One turn sends every row of this set to another row. A few are shown first. Where does it send the rows asked after them?
k3: [ -2  16 -21 -23  23  13  13 -38 -51  25 -13 -30 -25  16 -14 -22  50 -13
 -43 -28  10  16 -29]
k936: [ 41  -5  12  16   1  23  -2 -57 -48  34  -5 -34 -34  -6   9 -19  32  16
 -35 -10  28  20 -18]
k691: [  0   5 -34 -33  32  11  18 -34 -28  46   7 -25  -8  15 -16 -25  33   5
 -65 -27  26  12 -37]
k415: [  4  -2 -33  42 -18   9  18  18   9  -4  42   0 -21 -12 -17   3 -35 -21
   1  19  33 -44  43]
k694: [ 11   2 -26 -28  -7  25  47   3  24 -11  25   8  -1  17  34  24 -49 -19
 -50 -39 -21 -26  30]
k851: [ 40  -5   8  23  -3  14 -16 -27 -36  32   4 -28 -40   4  23 -25  22  35
 -11  -2  47  14 -24]
k144: [ 46  14  -6  23   4  21 -18 -57 -33  35  -7  -7 -20  12   3 -36  16  20
 -21   0  44  17 -22]
k978: [  5 -58 -22  -7 -23 -11   2 -17  10 -26  21  17  36  17  -5  42 -10  -7
  31   2 -10  -2   0]
k336: [ 21  -3   1 -39  -7 -30  17 -49   0  15 -31 -10 -20 -17   3 -38  24  25
 -23   3   5  29 -41]
k602: [  8   1 -35  40 -19  -3  23  -1  -3  -1  37  -3 -29  -7 -21   2 -17 -29
  -8  12  42 -65  44]
k405: [ 12  -7 -26 -17  -6   1  55 -23  16 -18  25   6  -7  30  21  21 -35 -20
 -59 -49 -26 -39  31]
k69: [  8 -46 -21 -13 -37   0   2 -17  12 -27  23  22  37   3   4  43  -8 -16
  31   5 -12  -9   2]
k277: [ 13 -57 -14 -18 -16 -19   2 -24   5 -32  15  33  19   4  15  43  -8  -7
  35   4   0  -9   7]
k647: [ -4  25 -30 -30  25  14   6  -9 -40  27   5 -34 -19  43  -3 -26  35   3
 -49 -35  14  -2 -38]
k9: [  7  -7 -31 -18 -13  21  42  -1  20 -15  33   6   0  20  20  22 -40  -9
 -52 -52 -27 -37  28]
k132: [ 13   7 -33  24   2   2   2  14 -12   1  40  -2 -13  -7 -11   5 -23 -16
  -2  25  45 -71  37]
k884: [ -3 -16   1 -30  13 -30  21 -38  -6  13 -13 -28 -18   7  11 -33  13  29
 -15  20 -15  36 -48]
k19: [  2  -4 -28 -48   4  12  52 -11   6 -13  27   5  -6  29  29  19 -47  -5
 -51 -30 -22 -44  29]
k616: [ 24  -9  -3 -34   2 -40  19 -46  -6  -3 -29 -25 -25 -17  -3 -44  17  10
 -35   4 -11  34 -28]
k673: [  6 -43  -9 -14 -32  -8  16 -14  13 -33  27  25  27   6 -15  41 -12 -18
  37  -2 -11  -7   3]
k164: [  7  -4   5 -10  20 -22  21 -59 -20  19 -26 -33 -25 -13   4 -33  27  10
 -30  17 -14  32 -31]
k814: [ 53  -4  -3  34  -1  23 -12 -68 -48  12  -1 -23 -18   7   3 -35  13  22
 -23  -4  36  18 -11]
k190: [  1   1 -26  28 -16   1  25  21   3   0  40 -15 -20 -16 -20   1 -21  -3
   2  16  44 -59  40]
k271: [ 20 -61 -10  -3 -35 -23  14 -34   7 -27  23  24  22   7 -12  43  -3 -25
  28   2  -5 -11   6]
k221: [ 14   7 -23 -25  -8  15  44   3  17 -20  16   4 -10  38  28  20 -49 -10
 -48 -49 -24 -30  33]
k288: [ -3  13 -32  26 -12  13  27  16   8  -1  42  -2 -10 -20 -13   6 -26 -17
   9  21  43 -56  39]
k546: [  0   1 -35 -28  38  11  23 -30 -45  24  11 -31 -11  10 -27 -25  41  -6
 -57 -40  33  11 -23]

k288 -> k694
k936 -> k3
And these:
k691 -> k336
k277 -> k132
k616 -> k814
k415 -> k9
k884 -> k851
k602 -> k405
k190 -> k221

